(in the rows, 128 means zero)
Rotation paths and how fast each direction turns (degrees each step)
Each turn is a multiple of 5 degrees from 10 to 175, or 0.
Each row of a path follows its step; steps can be skipped.
path 1
step 0: [131 130 130 123 128 134 123 128 133 126 122 122 123 137 126 125 120 128
 130 141 130 125 129 139 133 123 130 128 121 143 134 126]
step 1: [123 121 129 127 130 132 124 123 138 117 117 129 130 128 124 135 118 123
 122 125 134 134 132 132 132 133 134 119 130 122 132 130]
step 2: [127 123 123 132 118 123 126 131 130 122 122 133 135 132 123 132 122 134
 137 129 117 122 129 130 134 128 133 137 129 129 137 137]
step 3: [122 129 131 122 125 131 125 136 130 121 130 124 125 133 123 132 118 123
 127 133 127 125 117 118 139 132 129 123 123 139 131 125]
step 4: [123 123 119 127 131 135 125 136 140 120 119 125 133 129 130 126 122 128
 133 137 137 133 132 137 128 121 127 126 130 131 134 127]
step 5: [129 125 126 130 124 118 125 124 136 125 120 134 129 133 123 128 115 119
 133 129 126 119 132 129 132 135 134 122 121 119 129 131]
step 6: [131 123 134 126 125 129 125 134 123 120 120 125 128 136 118 127 124 137
 130 131 117 130 124 134 135 126 133 126 122 140 134 130]
step 7: [120 128 132 124 127 141 128 127 137 122 125 125 125 133 129 139 120 125
 127 134 137 129 122 129 140 128 131 127 131 124 137 130]
step 9: [126 123 121 122 129 124 120 132 134 123 127 135 125 139 120 128 122 123
 129 134 116 124 122 123 135 132 134 119 128 132 127 130]
Speeds:
[131 127 128 128 128 124 124 126 133 128 127 131 127 126 128 128 126 128
 127 127 129 129 128 131 126 129 125 128 131 128 127 127]
100
[125 127 127 129 130 130 129 127 129 129 126 128 129 128 128 129 130 124
 127 127 131 124 133 129 126 128 129 127 129 132 127 127]
100
path 2
step 1: [120 132 121 129 121 127 128 127 134 120 135 132 123 136 126 126 132 131
 129 127 136 129 120 138 135 131 130 139 131 123 122 126]
step 2: [116 124 130 132 128 123 128 121 141 125 130 129 128 124 136 121 129 132
 125 116 126 132 124 127 137 125 132 128 128 124 126 136]
step 3: [120 141 136 133 126 126 130 124 129 133 123 126 126 125 130 126 133 130
 128 120 122 133 129 138 122 121 132 121 123 133 129 134]
step 4: [133 131 128 128 122 135 129 126 137 132 125 120 129 137 130 127 133 133
 137 125 131 134 128 133 114 120 126 123 123 125 128 123]
step 5: [127 133 122 127 120 130 129 135 133 128 141 133 129 138 129 128 132 129
 133 128 136 132 122 133 125 132 124 137 117 123 129 130]
step 6: [118 125 123 131 117 127 126 123 130 124 133 130 124 134 132 118 134 133
 125 125 133 130 125 123 134 130 131 133 130 125 119 139]
step 7: [119 134 127 139 128 128 134 124 133 128 125 129 123 128 136 129 129 126
 119 118 121 130 129 134 129 117 134 132 129 128 122 135]
step 8: [123 130 125 126 128 131 128 124 136 132 126 119 129 122 131 129 134 132
 132 121 128 139 126 139 115 120 135 125 131 133 131 126]
step 9: [126 139 126 127 120 134 123 134 141 129 131 129 133 133 128 126 128 130
 138 128 129 135 122 134 123 131 128 124 118 126 124 120]
Speeds:
[127 129 129 127 125 128 126 128 127 129 128 130 130 123 127 126 128 127
 127 130 129 129 126 125 130 128 130 125 124 126 126 131]
100
[130 130 128 129 129 130 125 128 127 128 131 125 127 130 126 125 131 127
 125 127 130 125 127 124 126 129 128 131 124 127 129 126]
70
[126 128 130 128 131 131 128 125 125 126 130 129 128 130 130 130 130 129
 124 126 126 130 130 127 130 129 127 124 128 128 127 129]
85
path 3
step 0: [132 124 126 136 132 121 117 123 115 130 131 127 123 133 129 130 126 137
 125 134 136 129 131 131 126 130 133 119 127 127 126 123]
step 1: [128 126 136 129 124 120 120 132 127 132 127 127 136 127 132 128 139 127
 130 129 121 118 129 126 127 122 128 122 126 135 140 124]
step 2: [119 135 132 124 134 136 124 118 131 130 123 132 123 126 132 129 119 126
 133 129 122 124 134 119 126 120 130 124 122 133 126 125]
step 3: [120 128 126 128 131 132 132 129 126 127 134 121 132 138 126 118 124 126
 121 132 135 129 119 122 134 120 125 120 130 134 125 128]
step 4: [131 123 118 134 128 120 131 129 134 143 130 135 127 124 121 123 119 129
 124 131 125 129 130 135 129 122 124 126 129 133 133 126]
step 5: [132 125 137 126 130 127 127 129 128 127 121 124 126 126 128 130 125 116
 118 125 130 128 128 134 124 116 134 139 127 126 132 121]
step 6: [124 124 130 116 134 132 130 128 123 123 139 130 118 121 129 121 128 129
 128 120 129 131 128 128 120 126 123 130 129 129 136 135]
step 7: [125 134 120 137 129 137 123 135 127 128 132 132 124 125 131 125 135 125
 129 125 129 137 124 135 120 127 126 123 135 126 121 120]
step 9: [128 125 129 135 124 126 131 130 130 123 130 131 116 123 129 132 130 122
 138 129 137 120 129 123 127 126 141 125 120 130 133 130]
Speeds:
[129 130 127 127 129 129 128 131 126 132 124 127 127 129 132 129 126 126
 129 126 125 125 128 129 130 128 130 129 130 127 129 130]
110
[129 133 126 126 128 133 127 127 128 126 131 129 125 131 127 127 128 130
 127 128 128 130 127 128 131 127 126 126 131 127 129 128]
95
path 4
step 0: [127 125 134 127 129 124 126 138 126 136 123 120 126 140 128 125 126 136
 132 131 122 129 124 120 126 118 138 133 131 128 135 125]
step 1: [132 137 127 126 126 137 128 136 133 127 127 119 131 130 125 127 126 136
 125 119 127 129 121 139 124 139 138 130 133 123 130 127]
step 2: [122 139 124 123 129 131 129 125 131 121 134 129 121 124 124 130 138 135
 132 132 123 132 125 130 141 134 130 124 130 131 122 138]
step 3: [129 129 126 127 129 121 139 126 131 136 130 126 132 134 130 128 128 131
 133 134 115 131 128 124 127 127 114 119 131 137 123 130]
step 4: [138 126 123 123 121 123 125 128 125 138 132 125 135 136 116 129 130 136
 123 130 134 125 131 130 123 127 122 125 124 120 129 122]
step 5: [125 136 122 126 133 123 121 135 127 130 118 132 132 127 113 129 127 132
 128 133 136 133 131 126 132 123 138 137 126 132 130 129]
step 6: [123 127 120 123 137 130 132 146 132 132 130 123 129 129 139 121 125 127
 133 134 126 129 126 129 132 130 135 133 133 130 130 130]
step 7: [132 134 125 124 120 128 125 131 132 122 130 112 121 127 138 128 131 138
 134 125 127 133 125 132 129 127 123 121 127 124 134 129]
step 8: [132 141 138 132 123 124 130 123 134 127 133 130 136 122 122 127 128 137
 134 128 129 137 132 131 135 131 124 125 129 129 116 126]
Speeds:
[127 128 127 127 127 130 129 129 130 129 126 128 126 127 130 128 129 126
 132 127 127 130 124 132 127 127 130 130 127 124 127 132]
70
path 5
step 0: [129 139 127 127 131 126 129 138 123 141 123 134 123 131 133 141 126 126
 128 124 121 130 126 121 129 131 116 129 135 131 130 127]
step 1: [116 138 130 133 131 129 110 138 128 132 131 132 129 136 127 129 129 127
 120 136 123 127 132 134 127 125 124 130 123 131 131 133]
step 3: [123 143 124 131 129 136 126 135 124 130 121 133 128 141 138 138 130 127
 122 127 127 123 126 121 126 126 123 124 133 122 130 132]
step 4: [120 133 137 131 129 126 113 139 129 135 130 132 134 129 122 128 124 136
 128 131 120 120 124 122 126 122 121 128 129 131 125 126]
step 5: [119 136 121 122 116 129 124 132 129 131 118 132 131 135 130 137 123 129
 129 134 123 133 128 124 137 125 127 137 133 135 134 127]
step 6: [117 141 120 129 129 135 123 134 124 128 126 134 123 134 127 120 127 133
 120 130 129 121 120 117 128 125 127 125 125 127 128 134]
step 7: [128 134 138 123 125 126 118 131 127 129 119 138 137 125 135 133 124 131
 131 133 124 119 125 116 131 122 126 125 130 135 125 129]
step 8: [119 132 125 126 125 136 126 135 132 135 130 126 124 137 132 130 123 129
 125 137 123 127 131 117 139 118 126 130 133 126 136 120]
step 9: [125 139 116 126 128 124 115 127 133 131 125 135 129 127 124 124 130 133
 130 132 124 128 120 117 134 124 120 123 119 131 127 131]
Speeds:
[124 129 125 131 130 129 131 126 128 131 130 127 127 130 129 128 132 127
 126 127 129 126 127 128 130 129 126 125 128 128 129 129]
135
